In the data rows, 128 means zero.
Here are some points, one per row:
[110  94 122 143 113 110 151 103 160 169 164 146  88  59 170 108 124 165 140 169  79  88 124 117 103 121 194 127 197 195 179  91 110 135 120 214 137 117  86 158  96]
[179 114 206 190 135 104 164 100 196  97  78 148 108 137 124 142  67  68 146 173 178 115 129 137 157  44  91 120 132 100 166  57 185 136 143 116 133 164  86  29 125]
[173  60 175  74  87 176 126 131 174 149 189 138 163 185 140  92 125 177 146 148 151 126 176  98 123  95 107 158 148  66 105 160  96  44 211 137  85 142  94 145 131]
[190 156 140  97  85  95 162 113 176 134  90  29  87 155 192 188 123  79  95 104 147 174 135  96 130 104 179 113 168 112 127  73  86  85  26 176 117 115  92 191 133]
[164 131 108 107 120 114 151 174 103 123  32  71 122  89 118  67  76 123  67  66 104 134 113 117 136 165  95 111 148 102  24 111  73 131 143 161  39 136 143  97  39]
[121 195 194 141  93 108 167 116  68 167 147 197 167  94 168 146 122  85 147 154  55 198  80 198  72  64 148 156 111  91 118 133  78 103 154  73  78 174 120 177 109]
[ 43 153 141 120 196 112 124 114 170 197  88 158 179 134 158 126  84 101  51 132  38 136 121 112 157 195 109 116 121 132 137 114  98 109 144  70 186 119 144  91 165]
[153 253 127 186  88 171 163  91 100 148 151  88 138 154 110 120 123 101 116 125 129  97 113  53  71 160  78 242  94 154 118 145 117 137  83  81 137  15 119 139 134]
[105 114 166 147 137 137 120  42  39  86 188 102 152  52  44 163 169 159 165 124 107 106  75 157 179 116 102 144 188  84  90  87 118 144 159 130 161  93  85 114  93]
[ 49 143 170 135 120 155  70  59 137 162 136  82  56  95  69 174  74 200 143 100 127 132  82 179  56 179 200 183 113  87 136 148 162  91 128 182 101 125 127 103 131]
[114 184 147  93 136 172 170 119 169 124 116 159  90  77  99 161 138 175 132 111 203 121 195 175  94  90 144  88 130 195  95 124  70 156 144  88 120 157 207  69 180]
[ 88  74 160 122 103  66 123 149 114 124 160  97 160 187 124 164   9 193 138 140 148 184 166  79 138  96 124 185 148 178 157 121  97 215 162  93 200 191 148 151 171]
[ 87 115 101 130 156 118  80 158 139  70 133 190 212 111 131 168  77 103  72 121 155  64  68 118  76  94  96 191 165  69  85 144 139 115 127 120 108 151 118 169 125]
[122  90 107 222 142 144  81 171 110 107 102  68 102 112 185 121 122 141  85 152 123 192 179 116  63 137 156 141 129 166  46  42 134 108 154 120 130 141  85 147 192]
[141 145 123 178 116 165  93 184 143 113 150 121 140 109 115  91  58 103 165 163 129 174 179 194 229  55 119 140 173 170 127 112 177 102  88 180 184 138 179 176 128]
[229  85 101 107 156 184 115 117  94 135 133  99 126 143 168 129  82 149 131  89 145  80  92  89 127 122 174 125 134  58 187  88  56 163  95 127 182 161 199  93 165]
[145  92 141 159 101 155  97 151 240  98 199 102 157 151  89  74 165 133 116 120 168 153 141  40  94  88 204  95 147 170 153  99 138 144 158 104  91  74 150  96 101]
[106 125 103 175 147  95 156  74 161 175 185 194  82 205  73  97 127 109 138 101 216  63 191 156 148 147 110 120  80 141  51  98  85 137 115 228  94  93 203 124 142]
[147 130 113 127 185 110 155  97 143 102 124 103 102 107 164  85 170 130 125 158  53  80 112 156  63 125  78 156  92 115 171  89 163  68 131 119 111 180 202 113  34]
[ 75 133 173  59 101 144  31 124 164 179 108  83 196  67  83 143 144 140 111 116 118  70 102 131 148  57  98 112  78 144 105 104 183 116 124 115 110  47 139 172 124]
[ 39 222 190  73 170 171 146 133  79  81 118 119 130 131 175 100 118  87 122  44 181  97 135  93 166 104 152  90 107 154 200 205 128 189 114 201 162 188  99 180  88]
[156 114  72 117 225 103 158 104 121  24 111 160 111 172 132 164 134 160 170  72  47 165 143 152 119 112 109 171 164 186 174 157 140 118 126 132  50  40 118 113  70]
[146 107 120 147 101 112 112 123 140  91 147 152 128  50  95  81 123  81 119  87  35 100 137 107 164 148 158 162  54 154 153 137  64 130  98 133  88 100  99  74 136]
[130 111 103 128 120 154  91  63  90  92 135  99 185 136 136  44  83 131 102 136 118 176 129 177 173 137 120 152  63 155 115 118 122 108 133  76 132 197  83  90 127]
[138 106  77 140 145 193 144 116 106 169  47 115 190 136 188  90 124 147 178 204 186  97 180  95  72 105 127 163 172 152 135 138 107 175 106 204  91 145 156 124  79]
[ 94  34 194 100 140 178 182 113  66 103 122 119 154 166 129 134 122  69  97 162 142 102 164 146  99 152 146 113 117 151 150  38 202 128 177 117 123  67 142 182 123]
[ 98 173 116 150  83 218 143 123 153 135 124 165 153 146 121 117  95 168 192  78 101  32  94 138 163 203 126 122 209 201 128 140 175  69 118  79  51 107  97  90 179]
[156 146 134 119 121  79 121 136  80 169 167 110 139  97 113 123  79 116 136  45 132 118 207 135  85 160 146  94 151 126 169 187 190 137 183  62  93  96 116  93  57]
[139 125 152  69 154 199 141 115 151 124 141 149  39 139  94 129 144 145 111 178 179 155 159 133 149 160  83 134 188 112 142  92  73 117  89  37 174 111 134 164  77]
[ 79 178  91 145 125  52  96 122 121 212 173 112 113 115 112 157 112 131 133 124  98 130 146  83 163 159 143 133 154  50 130 105 194 168 141 113  99  98 193 124 114]
[ 77 211  90 195  76 114 100 202 113  81 121 150 117 196 123  85 124 219 105 110 124 174  52 164 102  88 137 104 101  80 133 130  95 134 124  99 189  79 195 124  91]
[139 149 179  68 100  52  66 132 114 155  38 171  55 205  80 109 135 116 173 126  17  52 140 124 107 112 120 124 137 118  94 117 112 169  98  97 141 124 112 143 138]
[163  94 112 162 129 119 129 121  94 104 168 191  94  97 168 190  76 106 105 129 189 137 143 147 107 100  90  71 154 143 139 121 133 121  85 124  85 105 168 143 181]
[180 159  89 130 122 161 180 134 117 124 133 153 112  97 151 124 186 124  87 122  92  88 209 134 148  75 156 102 169  94 109 111 118 127 233 144 211 109 121 113 191]
[181 115 181 155 104 133 115 135 120 125 141 133  75 160 215 113 175 218 160 112 183  62 104 174 185 164 128 101  57 175 126 109 176 145 116 116 120 133 169 149 146]
[148  95 125  91 175 141  86  81 149  93 101 114 109 114 123  90 126  55 173  85  87 187  75 108 101 112 151 138 116 117  51 210 184 116 132 127 178 119 216 168 203]
[183 102 129 144 155  79 159 190  95 196 159 125 156 152  48 120 112 126   1 133 150 139  57 201 155 112 214 147 130 144 141 190 110 124  99 112 142 141 122 189 107]
[181 116 106  90  99 122 115 107 111 203  94 139 135 125 175 128 121 180  87  91 164 179  65 140 159  97  76 200 127 128 112 173 238 156 143 120 183 104 115  76 142]
[155 118 126 100 104 172  86 153 134 147 148 171 115  79 155 231 143 170 175 136 130 167 166 119 175 122 130 128  33 124 133  94 100 174 134 148  80 108 175 116 153]
[186 124 124 174 138 209 129 185 161 121 159 147 137 188 112 221 134 114 160 128  78 162 155 136 151 211 143  99 108 124  78  93 169 140 104 164 223 185 107 127  59]
[ 58  95 117  72  51  96 189 202  78  68 111 130 111  88  80 134 133 119 125 138 154  94 166  64 109 142 106 130  85 147 172 160 144   0  85 188 227 154 136  76 105]
[ 85 117 110 130 166 109 197 183 185 102 144  47 119 131 122 186 153 150  88 126  75  60 157 163 128 148  78 161 104  77 158 164 142 158  75 124  33 127 116 127 216]
[198 143 175 162 147  68  93 112 118 137 128 125 203  84 104 185 192 159 135 147 129 152 146  74  57 186  39  15 146 165 145 115  98 110  79 173 111 168 146 154 179]
[129 128 153 133 192 146   8 192  68  99 118 104  51 127 128 128 155  65  80 219 113 119 107 132 181 109 149 131 166 132 100 223 124 116 154  86  86 147 107  64 100]
[138  99  52 201 115 105 137  84 127 108  73 155 118  94 120  80 186 111 181 112 129  99 200 138 145 160 188 166 121  46 160 180 137 137  74  45  92 159 129 218 117]
[178 150 105 138 220  96 142 150 199 145 158 171  88  74 150 105 139 173 140 102 167 141 107  94 145 156 109 165 130 144 119 105 101  79 145 130 156 167  74 185 155]
[114 144  76  10  96 103  98 162 124 110 201 170 174 118 162  88 157  74 118 122 129 173 117 205  53 201 120 149 165 127  83  81 153 209  41 113 136 157  69  48 131]
[167 144  81 134 130 141  56 137 122 170 107 134  96 172  68 126 135  85 146 130 160 138 158 173  60 138  48  77 101 111 226  90 105 121 194 205 143 136  18 191 185]
[ 87 119 119 141 120 112 133 100 202 115 100  11 150 120 101 114 128 119 190 125 120 150 120 228 144 182 100  71 165  94 140 163  78 145 137 108 171  68 104 129 103]
[ 53  82  96 130  60 178 224 145  91 158 150 142  18 131 124  90 185  88 142  69 112 145  67  38 146 102  64  99 142 127 150 115 146 150 110 159 103 206 107 179 130]
[109 140  85 148  54 101  94   0 158  79 116 154 144 182 154 174 158 141  46 134 113 120 126 124 159 120 134  83 128 137 108 178 135 115 149 130 130 148 110 136  74]
[139 196  44  79 132  72 139 108 105 138 170  48 135 174 126 167 105  73 198 190 131  84  55 138 170 108 144 110 103 165  99 140 112  85 174  90  94 181 145 139 151]
[ 25 106 170 148 211 105 146 136  71 161 119 110 186 161 174 125 206 148 172  79 175 159 174  63 140  63 141 113  94  90  96 165 143  87  97 128 148 145  49  80 118]
[ 43  81 114 138 115 138 122 161  92 195  94 154 130 140 159 192 218  86 148  55 161 142 102 120 142 118 139 151 139 159 185 114  69  61 114 119 158 111 169  49 118]
[145  89  95 131 112 127 184 143 129 140 117 130 127 114 110 123  56 134 149 194  95 118  81 136  84 108 132  44  78 169  42 219 118 187 107  71 160  97  94 130 102]
[139 120 183 133 101  62 124 184 144  69 146 153 137 112 212 110  89  81 142 210 191 148 108  88 161 218 160 116 127  76 122 144 103 137 173 165 158  67 119 127 152]
[116 154 116  62 183 158 163 133 131 119  80 196 134 136  49  76 134 213 155 199 141 168 123  71 187 152 202  98  81 112 149  67 172 129 119 142  96 125  96 147 138]
[165 131 177 122 130 131 169 115 119 108 137 105 187 149 142  49 161 129  77 195  72 186 114 146 122 121 103 105 156  71 179 204 163 160 145 172 102 132 152  62 169]
[153 128 156 133 112 110 134 158 173 123  57 144 168 127  98 191 215 104 103 140 178 150  90 134 113 135 135 196 116 187 134 117 112 191 217 165 130 167 152 174 132]
These points spread out most along one direction. Take the direction at right angles to it along which they spread out most. Then take the direction at right angles to both along which they spread out most. Go by this last direction. Where along it does each point below lie, from 0 to 99? 50 is the average, and the first point above lies past it. One standard deviation of the points above along it is 16.
[121 195 194 141  93 108 167 116  68 167 147 197 167  94 168 146 122  85 147 154  55 198  80 198  72  64 148 156 111  91 118 133  78 103 154  73  78 174 120 177 109] 45
[ 87 115 101 130 156 118  80 158 139  70 133 190 212 111 131 168  77 103  72 121 155  64  68 118  76  94  96 191 165  69  85 144 139 115 127 120 108 151 118 169 125] 44
[153 253 127 186  88 171 163  91 100 148 151  88 138 154 110 120 123 101 116 125 129  97 113  53  71 160  78 242  94 154 118 145 117 137  83  81 137  15 119 139 134] 63
[122  90 107 222 142 144  81 171 110 107 102  68 102 112 185 121 122 141  85 152 123 192 179 116  63 137 156 141 129 166  46  42 134 108 154 120 130 141  85 147 192] 60
[110  94 122 143 113 110 151 103 160 169 164 146  88  59 170 108 124 165 140 169  79  88 124 117 103 121 194 127 197 195 179  91 110 135 120 214 137 117  86 158  96] 55
[ 25 106 170 148 211 105 146 136  71 161 119 110 186 161 174 125 206 148 172  79 175 159 174  63 140  63 141 113  94  90  96 165 143  87  97 128 148 145  49  80 118] 0
[146 107 120 147 101 112 112 123 140  91 147 152 128  50  95  81 123  81 119  87  35 100 137 107 164 148 158 162  54 154 153 137  64 130  98 133  88 100  99  74 136] 57
[186 124 124 174 138 209 129 185 161 121 159 147 137 188 112 221 134 114 160 128  78 162 155 136 151 211 143  99 108 124  78  93 169 140 104 164 223 185 107 127  59] 55
[138  99  52 201 115 105 137  84 127 108  73 155 118  94 120  80 186 111 181 112 129  99 200 138 145 160 188 166 121  46 160 180 137 137  74  45  92 159 129 218 117] 59
[ 43 153 141 120 196 112 124 114 170 197  88 158 179 134 158 126  84 101  51 132  38 136 121 112 157 195 109 116 121 132 137 114  98 109 144  70 186 119 144  91 165] 43
[139 120 183 133 101  62 124 184 144  69 146 153 137 112 212 110  89  81 142 210 191 148 108  88 161 218 160 116 127  76 122 144 103 137 173 165 158  67 119 127 152] 46
[106 125 103 175 147  95 156  74 161 175 185 194  82 205  73  97 127 109 138 101 216  63 191 156 148 147 110 120  80 141  51  98  85 137 115 228  94  93 203 124 142] 73
